(in the rows, 128 means zero)
A single turn carries every row of the set below to another of its rows. Some are shown first; where does it send the rows asked next?
S: [121 144 159 135 108 111 145 140 116 143 122 112  80 159 141 112 145 105
 146 102 121 126 132 130 137 127  94 105]
C: [127 134 145 134 114 105 135 166 105 143 140 121  92 156 122 126 141 139
 167 125 129 122 112 136 133 117 101 104]
X: [157 155  96 122 132 140 139 106 150 129 116 123 130 117 166 105 145 124
 109 121 121  92 121  75 101 141 126 141]
L: [138 134 135 127 149 132 121 102 145 138 164 138 126  98 129 114 146  94
 108 167 128 131 133  99 101 141 124 111]
W: [128 146 113  97 107 123 144 120 115 115 122 126 137 113 111 100 116 144
 150  97 114  98 124 143 143 153 144 173]
B: [143 125 135 138 147 143 120 105 144 131 156 139 120  94 147 121 157  99
  97 167 126 128 143 104 102 148 125 118]
F: [158 165 101 128 142 147 133 107 155 120 113 124 125 123 165 104 132 119
 117 126 109 102 110  74 101 136 128 133]
P: [119 127 149 135 113 116 121 160 132 140 118 111  85 159 116 132 159 141
 145 126 130 133 116 122 110 151  90 103]
Z: [137 134 104 115 134 143 144 121 129 146 140 118 120 129 165 175 151  97
 114 118 118 117 125 103 122 123 103  98]
H: [129 141 106 118 111 122 142 113 130 133 108 120 124 108 126  98 117 144
 161 100 123  89 120 171 128 140 135 173]
T: [137  95 138 171 148 122 110 151 116 113 120 152 124  96 140 109  90 130
 139 143 123 146 128 133 133 156 123 146]
D: [142 126 113  85  99 136 134 113 133 119 120 103 134 107 121 102 136 133
 137 105  82  97 116 161 127 131 133 154]
N: [126 132 125 108  89 135 130 125 144 130 128 116 160 102 129  97 126 126
 123  87 128 100 111 140 137 138 149 168]
M: [110  97 142 163 136 110 107 153 131 123 113 140 110  89 140 115  97 128
 151 146 132 136 137 144 113 169 134 147]
A: [139 140 103 112 142 155 136 116 123 143 139 122 133 131 152 177 140  97
 119 119 115 116 116 107 127 138 110  93]
K: [127  88 121 167 142 124 105 135 108 119 107 124 120  95 160 101 109 121
 126 163 143 138 121 132 147 156 130 119]
E: [126 123 144 126 111  93 128 163 115 129 111 119 104 143 127 137 146 130
 169 119 131 117 118 159 119 123  88 104]
R: [138  84 103 166 147 118 104 131 129 145 110 127 112 102 139 114  84 121
 130 137 124 148 141 127 116 153 141 149]

F moves to A
C moves to T
Now these:
X moves to Z
S moves to K
D moves to P
E moves to M

